In the rows, 128 means zero.
Rotation paths and how fast each direction turns (deg/step)
Each turn is a multiple of 5 degrees from 10 to 175, or 0.
Each row of a path follows its step; steps can be skipped.
Rotation 1:
step 0: [133 139 124 135 127 116 121 124 127 121 125 117 130 129 121 120 121 124
 134 127 125 135 126 130 131 130 120 129 125 132 132 122 136 123 124 127
 125 120 125 126 146 134 138 128 141 132 130 129 116 126 142]
step 6: [130 139 138 132 125 126 124 129 132 127 128 141 124 128 137 126 128 134
 136 129 126 123 119 132 136 134 127 131 130 131 133 123 143 127 136 123
 117 125 137 125 133 124 137 137 122 125 120 142 133 139 136]
step 9: [132 132 137 137 131 123 126 128 133 125 121 126 127 131 130 124 136 132
 137 126 114 127 124 120 136 123 110 133 124 135 131 123 131 141 132 118
 136 127 132 130 134 125 125 121 135 142 135 130 124 135 130]
step 12: [127 136 122 118 125 129 115 132 135 123 131 135 121 133 124 123 127 123
 135 133 116 133 124 122 136 134 135 128 126 142 133 128 122 136 122 131
 118 126 126 124 131 134 127 127 144 133 135 137 125 126 140]
step 14: [130 138 135 128 122 123 125 142 123 132 131 128 129 121 132 117 136 130
 137 120 120 127 120 125 126 124 125 132 121 129 132 129 131 106 130 122
 117 124 136 124 125 122 127 116 123 124 125 132 136 133 129]
step 17: [133 136 135 122 129 118 127 132 129 127 115 122 130 133 139 122 129 124
 141 133 134 142 121 122 127 129 115 131 129 138 124 131 145 132 126 133
 129 130 136 133 125 131 128 124 123 131 136 128 131 135 138]
step 20: [132 125 132 118 111 123 129 131 135 124 119 118 124 125 122 120 118 126
 128 130 120 129 118 120 128 127 132 130 130 132 134 124 128 128 126 117
 130 128 123 128 130 119 125 126 141 127 136 131 130 139 146]
step 21: [129 137 127 126 124 127 123 125 134 122 117 130 130 134 131 124 128 125
 144 130 118 136 122 131 129 131 120 132 128 124 132 120 139 132 130 123
 118 127 138 124 128 136 126 133 122 127 139 125 118 138 146]
step 22: [127 138 121 130 122 123 125 130 130 127 123 133 131 136 129 124 124 129
 132 120 120 135 126 126 142 138 125 126 120 121 137 140 133 116 135 124
 119 129 146 117 128 127 132 132 132 136 124 135 135 126 126]
step 23: [132 130 132 131 120 116 128 138 130 117 135 124 122 131 120 108 123 130
 128 132 125 129 127 124 143 129 136 131 126 133 126 125 135 131 128 127
 115 117 134 131 121 126 132 121 126 125 127 136 139 124 122]
Directions:
[128 130 129 126 127 126 130 131 125 131 127 127 130 128 127 128 128 126
 129 130 130 131 130 128 126 126 127 128 130 130 129 132 126 126 124 128
 127 128 128 130 132 130 127 129 130 125 128 127 128 129 129] : 20
[128 129 127 126 126 128 129 127 127 129 127 130 128 127 124 130 130 129
 127 131 124 128 126 130 129 126 129 127 128 128 128 129 125 123 128 126
 131 133 129 129 125 127 126 127 129 131 126 132 129 127 129] : 170
[126 128 130 128 127 130 126 128 128 125 130 130 129 123 127 124 130 130
 129 130 130 132 125 131 130 126 127 130 128 129 128 127 127 129 130 129
 128 128 126 131 131 129 127 126 127 128 128 130 125 131 129] : 120
[127 130 127 128 130 128 124 128 129 125 127 124 127 129 126 126 126 127
 125 131 128 126 126 128 124 125 131 125 130 128 128 128 129 130 127 129
 128 127 126 129 128 128 124 129 132 129 128 128 128 126 129] : 90
[129 127 128 129 127 130 128 130 124 127 128 129 126 129 127 127 126 130
 128 130 129 122 126 126 127 128 128 129 129 128 130 126 126 126 128 125
 130 127 129 131 132 127 131 129 124 127 128 129 129 127 128] : 80
[128 128 123 127 128 130 130 128 127 126 126 128 129 128 127 128 127 128
 129 124 128 130 132 127 127 126 130 127 131 127 130 126 129 129 126 127
 130 129 128 128 130 126 129 126 129 130 133 131 126 131 128] : 40
Rotation 2:
step 5: [129 138 130 121 129 128 126 117 131 132 124 131 131 130 125 131 125 120
 146 121 136 129 135 126 121 135 125 129 126 125 136 132 114 132 123 142
 138 127 123 132 126 135 125 131 123 142 132 130 129 129 118]
step 6: [126 128 133 127 117 134 127 137 134 132 135 127 123 130 120 131 125 120
 131 134 130 131 132 127 130 138 130 148 134 133 138 129 126 128 133 118
 131 133 116 123 130 128 132 120 141 123 124 127 121 118 123]
step 7: [123 119 111 130 129 124 116 119 131 135 131 134 132 131 126 131 128 132
 136 130 131 125 123 127 120 126 124 131 121 132 136 133 120 124 136 122
 127 122 128 117 117 124 135 143 138 131 130 131 134 133 131]
step 9: [133 120 120 128 131 132 124 141 118 134 128 117 132 129 121 132 117 125
 135 116 120 128 129 126 132 125 124 127 123 122 130 128 116 125 128 134
 127 130 113 133 117 117 130 123 133 127 121 125 123 129 131]
step 10: [129 130 130 129 128 127 129 129 120 122 130 130 125 134 138 129 135 126
 131 127 127 118 120 131 111 126 126 130 125 142 134 132 121 116 115 125
 133 121 116 120 128 128 125 128 123 133 118 135 122 123 120]
step 11: [119 133 132 144 123 133 117 116 131 131 133 131 129 118 125 134 119 124
 132 121 124 138 126 134 124 130 128 127 127 130 120 118 128 120 131 120
 129 131 114 130 125 130 130 121 129 136 128 119 133 127 121]
step 12: [122 133 125 124 127 121 123 120 126 137 128 123 118 132 115 124 128 117
 129 127 122 123 124 131 120 134 126 126 114 129 124 138 129 128 135 140
 128 137 118 122 133 132 129 133 132 121 127 141 121 123 132]
step 13: [122 139 129 131 123 128 126 135 130 127 125 130 134 130 132 130 128 125
 138 128 128 136 133 139 118 137 120 137 125 119 134 135 113 124 125 136
 124 126 137 122 134 123 128 124 140 134 123 121 130 136 117]
step 16: [140 137 127 134 123 126 125 133 131 124 133 119 128 125 116 133 136 133
 128 128 128 119 121 134 118 134 120 122 126 125 129 137 121 126 137 125
 134 125 116 142 125 128 118 118 131 132 133 125 134 128 122]
step 23: [125 129 115 138 128 123 131 121 135 130 134 135 138 124 121 128 130 124
 138 131 126 120 138 133 126 127 119 137 121 134 127 122 127 111 134 132
 128 127 120 132 126 131 126 125 125 130 120 129 129 112 124]
Directions:
[124 129 131 130 125 127 130 125 131 134 129 128 127 127 127 127 128 127
 129 129 131 125 127 126 129 129 127 127 127 128 127 127 128 128 127 128
 130 126 125 130 128 131 128 124 127 130 127 130 127 126 127] : 60
[126 132 126 127 128 126 129 130 129 130 127 123 129 130 129 126 125 129
 127 125 131 125 125 130 129 128 128 127 126 127 124 130 126 131 130 128
 129 130 130 129 131 127 130 129 128 128 127 126 130 130 127] : 85
[129 125 127 130 128 130 129 124 128 128 130 129 126 126 128 128 128 127
 127 126 128 126 126 128 129 129 129 128 129 133 126 127 128 128 129 123
 127 126 129 123 130 130 131 130 128 130 126 125 130 129 127] : 95
[129 127 127 125 124 125 125 126 131 126 127 129 130 131 127 126 125 127
 127 130 130 128 130 130 131 134 126 129 130 127 129 130 126 126 127 128
 129 129 129 127 129 131 128 128 127 128 128 127 129 128 131] : 45
Rotation 3:
step 2: [111 121 132 124 130 116 123 125 131 134 114 126 132 133 120 114 127 123
 128 128 136 125 118 126 137 128 138 118 136 132 124 132 122 126 130 130
 129 120 134 130 128 132 130 146 130 124 125 126 125 118 126]
step 3: [143 117 121 129 126 135 132 124 132 135 116 127 134 124 134 136 137 129
 128 123 136 131 129 126 132 125 134 122 125 115 128 118 135 138 125 126
 141 115 133 136 138 125 120 123 133 122 133 130 126 127 131]
step 5: [125 128 137 122 123 114 122 130 125 119 127 118 129 134 135 120 122 132
 125 120 133 133 119 120 117 129 126 123 127 134 124 136 126 132 131 124
 131 129 118 126 124 117 131 144 136 141 115 121 129 129 130]
step 6: [133 128 128 131 130 128 137 127 141 129 129 126 150 126 128 126 133 133
 126 126 127 129 133 132 135 123 145 131 132 126 122 132 123 133 128 124
 138 130 139 131 117 124 124 133 143 126 137 134 139 134 134]
step 8: [123 113 137 124 116 138 122 130 123 129 138 120 123 127 143 125 119 131
 131 125 132 120 133 114 125 123 118 122 114 137 128 131 137 129 125 121
 124 133 123 130 125 133 121 130 129 132 124 126 127 126 122]
step 9: [126 138 131 122 126 130 125 119 133 125 124 132 140 129 133 119 129 122
 126 133 116 124 120 131 127 138 142 126 121 133 122 130 124 128 116 128
 130 135 123 140 124 129 127 129 128 131 134 117 149 121 128]
step 10: [115 124 129 137 132 122 120 119 134 126 121 132 132 137 128 137 132 115
 139 128 127 144 131 139 128 136 130 127 138 128 129 126 133 129 134 121
 131 119 143 130 128 121 127 117 134 132 126 129 125 130 123]
step 17: [127 138 133 125 135 124 131 131 114 114 137 129 143 125 143 131 138 126
 135 123 130 125 128 132 131 131 125 130 120 136 126 126 137 137 136 129
 126 122 133 132 127 122 114 128 138 126 131 124 131 119 124]
step 18: [116 118 129 130 125 124 128 125 126 120 121 129 138 132 115 126 132 119
 132 134 134 122 124 117 113 139 139 131 127 128 136 132 125 120 132 123
 123 129 136 131 123 131 131 138 128 111 132 133 129 127 128]
step 21: [123 134 127 135 129 119 125 118 113 118 116 128 128 130 136 128 129 130
 127 125 132 136 118 122 117 135 136 127 115 118 126 132 129 136 125 118
 124 129 131 130 123 124 139 137 125 131 121 136 127 133 119]
Directions:
[126 130 125 129 127 125 128 129 126 131 129 125 129 128 127 126 132 126
 129 129 125 129 130 128 125 130 129 131 132 131 130 129 129 129 127 128
 127 125 128 128 128 132 130 128 126 129 128 125 127 127 128] : 135
[127 127 129 126 129 128 126 128 131 128 131 127 131 129 122 128 124 124
 128 129 131 131 128 131 127 127 128 129 131 128 127 128 128 131 128 127
 127 127 128 127 128 127 129 129 130 126 128 127 130 129 131] : 85
[129 129 130 127 132 127 128 127 127 126 126 125 128 126 127 129 126 128
 130 129 126 130 125 129 124 125 127 126 126 128 128 130 130 128 129 130
 132 124 125 131 130 127 129 126 128 129 127 128 126 128 127] : 155
Rotation 4:
step 0: [129 130 134 138 123 128 135 121 131 125 127 138 131 125 136 122 121 134
 132 123 122 114 114 120 129 139 124 131 129 140 131 127 120 119 125 137
 121 128 129 128 121 118 136 120 133 131 122 126 135 116 123]
step 6: [128 133 128 135 135 130 123 118 133 147 128 115 139 124 130 139 121 138
 129 120 132 121 133 129 134 142 130 129 129 122 124 130 112 129 135 126
 135 123 130 122 123 127 129 121 125 133 128 124 135 123 126]
step 7: [144 121 121 129 132 120 130 126 127 127 133 120 137 120 139 135 114 122
 130 134 128 123 120 129 128 134 127 128 122 132 125 128 118 129 140 135
 134 133 132 135 117 130 139 126 128 136 118 120 136 126 128]
step 10: [130 134 115 130 128 125 128 126 132 125 123 132 120 127 134 130 133 110
 131 133 126 129 118 131 127 143 133 132 124 138 121 118 121 129 130 124
 122 135 128 129 133 124 131 128 123 126 113 124 142 116 120]
step 12: [132 128 122 130 127 122 125 128 113 138 130 125 120 128 128 131 129 125
 133 130 130 124 122 142 129 141 131 120 139 133 129 130 127 118 133 138
 126 127 121 137 129 134 137 125 117 130 125 130 129 108 126]
step 13: [126 129 126 130 123 132 119 123 127 141 127 128 126 128 127 131 126 135
 130 130 111 122 123 132 137 134 125 118 126 132 125 120 112 131 130 142
 118 139 124 131 128 119 129 128 129 128 126 134 139 121 113]
step 15: [133 123 126 124 125 126 130 125 125 126 138 129 143 118 132 125 118 119
 132 129 127 114 111 130 130 142 130 125 123 129 128 130 120 122 135 141
 125 131 126 132 116 119 131 125 132 132 125 125 134 120 129]
step 16: [127 139 130 141 131 128 126 130 126 138 129 137 140 119 137 128 118 135
 124 120 125 121 117 125 132 141 123 120 118 145 129 119 127 137 129 123
 127 130 129 123 126 120 131 131 133 128 127 126 122 125 126]
step 18: [128 137 123 131 121 122 128 124 129 130 123 123 123 117 134 132 129 115
 128 123 132 123 121 121 134 141 125 129 120 136 134 122 128 133 128 122
 118 138 130 125 130 126 126 119 131 135 115 122 145 117 122]
step 21: [119 128 125 135 135 132 119 124 136 144 129 123 126 130 135 139 122 130
 129 124 123 126 128 123 133 140 131 124 129 122 119 122 113 132 133 139
 123 138 125 126 138 125 131 121 134 130 129 126 137 122 116]
Directions:
[127 126 126 127 126 128 129 129 130 122 127 131 129 126 127 127 126 131
 127 128 132 126 127 127 127 128 128 127 129 131 126 126 128 132 128 125
 127 125 131 127 127 127 129 127 128 129 126 125 127 127 128] : 45
[122 132 129 129 131 130 127 129 128 128 126 131 127 127 128 129 127 129
 128 127 128 128 132 126 129 129 129 126 127 129 129 130 127 130 128 128
 130 126 126 129 126 128 128 128 133 129 127 131 131 129 127] : 140
[128 128 128 125 127 129 130 126 129 127 128 129 131 130 129 131 130 128
 126 131 127 128 125 131 131 130 125 124 127 126 130 129 128 131 130 129
 132 126 129 127 129 127 127 126 128 128 131 130 128 128 128] : 40
[129 125 126 127 129 126 127 128 130 128 129 128 125 131 129 127 127 130
 126 127 127 126 126 126 129 127 129 128 127 130 130 132 123 128 131 133
 128 128 128 125 129 129 129 129 130 130 128 128 127 131 129] : 55
[128 130 125 128 127 130 129 126 132 128 131 130 127 131 129 124 127 128
 132 129 129 130 127 129 129 127 126 126 128 128 129 126 130 127 125 129
 126 131 127 126 128 125 127 127 130 131 127 128 132 129 128] : 140
[126 128 128 128 128 127 126 128 127 131 129 126 132 129 128 129 125 127
 123 127 132 126 128 124 130 126 126 130 127 127 130 129 131 130 126 127
 127 129 129 129 129 127 127 127 131 130 129 126 129 127 129] : 25
